A single turn carries every row of the set below to another of its rows. Some are shown first; where does it send the rows asked next?
j_351: [ 3.79  0.45  2.91 -2.62 -0.46 -0.76 -0.56 -0.57  2.51  0.98 -1.03  2.36
 -1.75  1.76 -1.49 -0.97  0.07 -3.10  3.32  0.16 -1.44 -0.61  2.97 -1.43
 -0.56  1.94  1.61]
j_713: [-3.36  0.08  1.63 -2.02 -0.92 -0.75  0.08 -2.66 -2.35  1.03 -2.81  1.72
 -1.19  1.23  1.12 -0.14  1.67 -1.34 -3.16 -0.64  0.77  2.91  3.12  0.96
 -1.68  1.76  1.16]
j_644: [ 4.70 -4.14 -0.85 -1.50  0.25 -0.30 -1.28 -2.50 -1.03  1.36 -2.06  0.06
 -0.12  1.72  1.36 -0.70 -0.80  1.12 -2.07  0.00  1.65 -0.23  1.43 -0.64
 -2.22 -1.13  2.62]
j_154: [ 1.12 -0.94  3.12 -4.56 -0.41  0.04 -0.14 -0.70  0.17  2.15  1.07  2.33
 -1.00  2.43 -0.74 -0.53 -1.21 -2.84  4.04  1.77  1.20  0.25  2.61  0.81
 -2.28  1.57  1.24]
j_455: [-2.14 -1.60 -2.16 -1.81  1.13 -0.88  1.29 -2.24  0.47  1.34  0.93  1.21
 -0.96  0.36  5.05  0.92 -2.08 -1.20 -2.44  0.31  0.61 -0.09  1.50 -0.41
  0.54  0.97 -1.62]
j_686: [ 3.42  0.19 -1.22 -4.98 -0.57 -2.03  1.51  2.27 -0.69 -0.22 -0.37  0.81
  0.59  2.11 -0.39  1.25 -1.88 -0.83 -0.13 -2.57 -1.11  0.98  3.98 -1.02
 -0.65  3.01  0.69]
j_977: [ 2.52 -0.64  0.93 -3.54 -1.27 -0.58 -1.71 -1.03  1.62  1.52  0.85  2.44
 -1.40  4.01 -0.31 -0.28  0.37 -2.63  3.94 -0.72 -0.32  3.67  1.68 -0.12
 -2.01  1.57  0.94]
j_860: [ 0.13 -2.24  0.12 -3.10 -0.16  1.23  0.27 -2.57 -4.84 -0.86  0.17 -0.78
 -0.76  1.67 -1.89  1.30  0.72 -0.94  2.83 -0.71 -1.81  0.72  1.28 -0.70
 -1.75  0.07  0.92]
j_130: [ 3.65 -2.45  0.24 -1.05  0.92  0.60  1.05 -1.76 -1.47 -0.50 -3.30  2.23
 -0.16 -1.26  4.17  1.45 -0.19 -2.13 -0.81 -0.43  1.48  2.16  2.79 -0.35
 -0.90  1.02 -0.15]
j_53: [ 2.85 -4.19  0.46 -0.69 -2.33  1.08  0.27 -2.12  1.90  2.67  2.29 -1.01
 -2.15  1.66  2.75  2.72  1.78 -4.17 -2.29  0.99 -0.76 -0.35  2.67 -1.04
 -1.51  0.56 -0.42]
j_188: [ 0.95 -2.10  0.71 -1.39 -0.26 -1.31 -0.10 -1.58  2.04  1.29 -0.03  3.23
 -0.82  1.16 -2.49  0.33  0.73 -2.18  5.10  0.09  0.04 -0.24  1.24 -0.87
 -1.53  0.54  0.65]
j_281: [-0.07 -0.38 -0.95 -2.80 -1.12 -0.09  1.62 -0.05  1.06 -0.81 -0.23 -0.76
 -1.15  2.76 -2.69  4.10  2.27 -2.85  0.17 -1.51 -2.30  2.05  2.22 -1.11
 -2.61  1.47  0.80]
j_922: [-0.92 -1.20  0.43 -1.44  0.82 -4.17 -0.45 -1.70  2.06  3.59 -0.30  0.67
 -0.21  0.64 -2.16  0.72  0.72 -0.33 -4.69 -1.54 -0.38  0.69  3.88 -0.09
 -1.52  1.78  1.20]
j_412: [ 0.80 -1.63  1.30 -1.55  1.27 -0.32 -0.79  0.70 -0.01 -0.42 -0.67  0.48
 -2.43  0.48  2.98  3.41 -0.60 -1.94 -4.82  0.57  1.48 -2.11  0.77 -1.51
 -0.39  1.55 -0.32]
j_850: [-0.23 -1.96 -1.99 -0.44  1.19 -0.81 -1.05 -4.90  1.03  0.43 -0.58 -1.90
  0.14 -0.47  2.63 -2.45 -0.42 -0.34 -2.39 -1.33 -1.29  1.28  0.38 -0.59
 -0.25  1.43  0.36]
j_609: [ 1.53 -2.08  1.90 -1.82  0.55  0.36 -3.04 -1.99  0.84 -0.13  0.39 -3.67
 -1.55  1.40  1.48  0.19  0.63 -1.73 -5.07 -0.72  0.05  0.72  0.06 -0.61
 -2.22  2.14  1.19]
j_783: [-1.31 -1.07  3.27 -0.06 -2.59 -0.84 -0.96 -3.44 -1.59 -0.10  0.63  2.00
 -1.60  0.54  1.39  0.16  1.56 -3.00 -2.64 -1.41 -2.51 -1.34  2.70 -1.08
  0.76  0.03 -1.87]
j_313: [ 2.21 -2.19  1.44 -2.34 -0.98 -3.27 -3.36 -1.95 -2.44  2.01  2.65  2.45
  0.18  1.75  0.38  0.14 -1.42 -0.35 -4.11 -1.43 -0.70  0.42  2.65 -0.01
 -0.92  0.86 -1.39]
j_815: [ 0.02 -2.48  1.26 -2.07  1.10  0.39  2.86 -2.87  4.53  2.38  0.64 -1.40
 -0.08  1.55  3.32  0.09 -0.09 -2.12 -1.75 -1.32 -0.33  1.09  4.15 -0.11
 -2.08 -1.38  1.21]
j_549: [ 1.06 -2.08  1.21 -4.04 -0.50 -0.86  2.04 -0.93 -1.29  1.44  2.99 -1.43
  0.06  1.24 -0.25 -0.50 -1.46 -1.59  1.95 -1.96 -3.21 -2.33  4.11 -1.39
  0.79  0.86  0.26]

j_455 goes to j_850
j_713 goes to j_922
j_281 goes to j_686
Now find these:
j_351 goes to j_154
j_53 goes to j_130

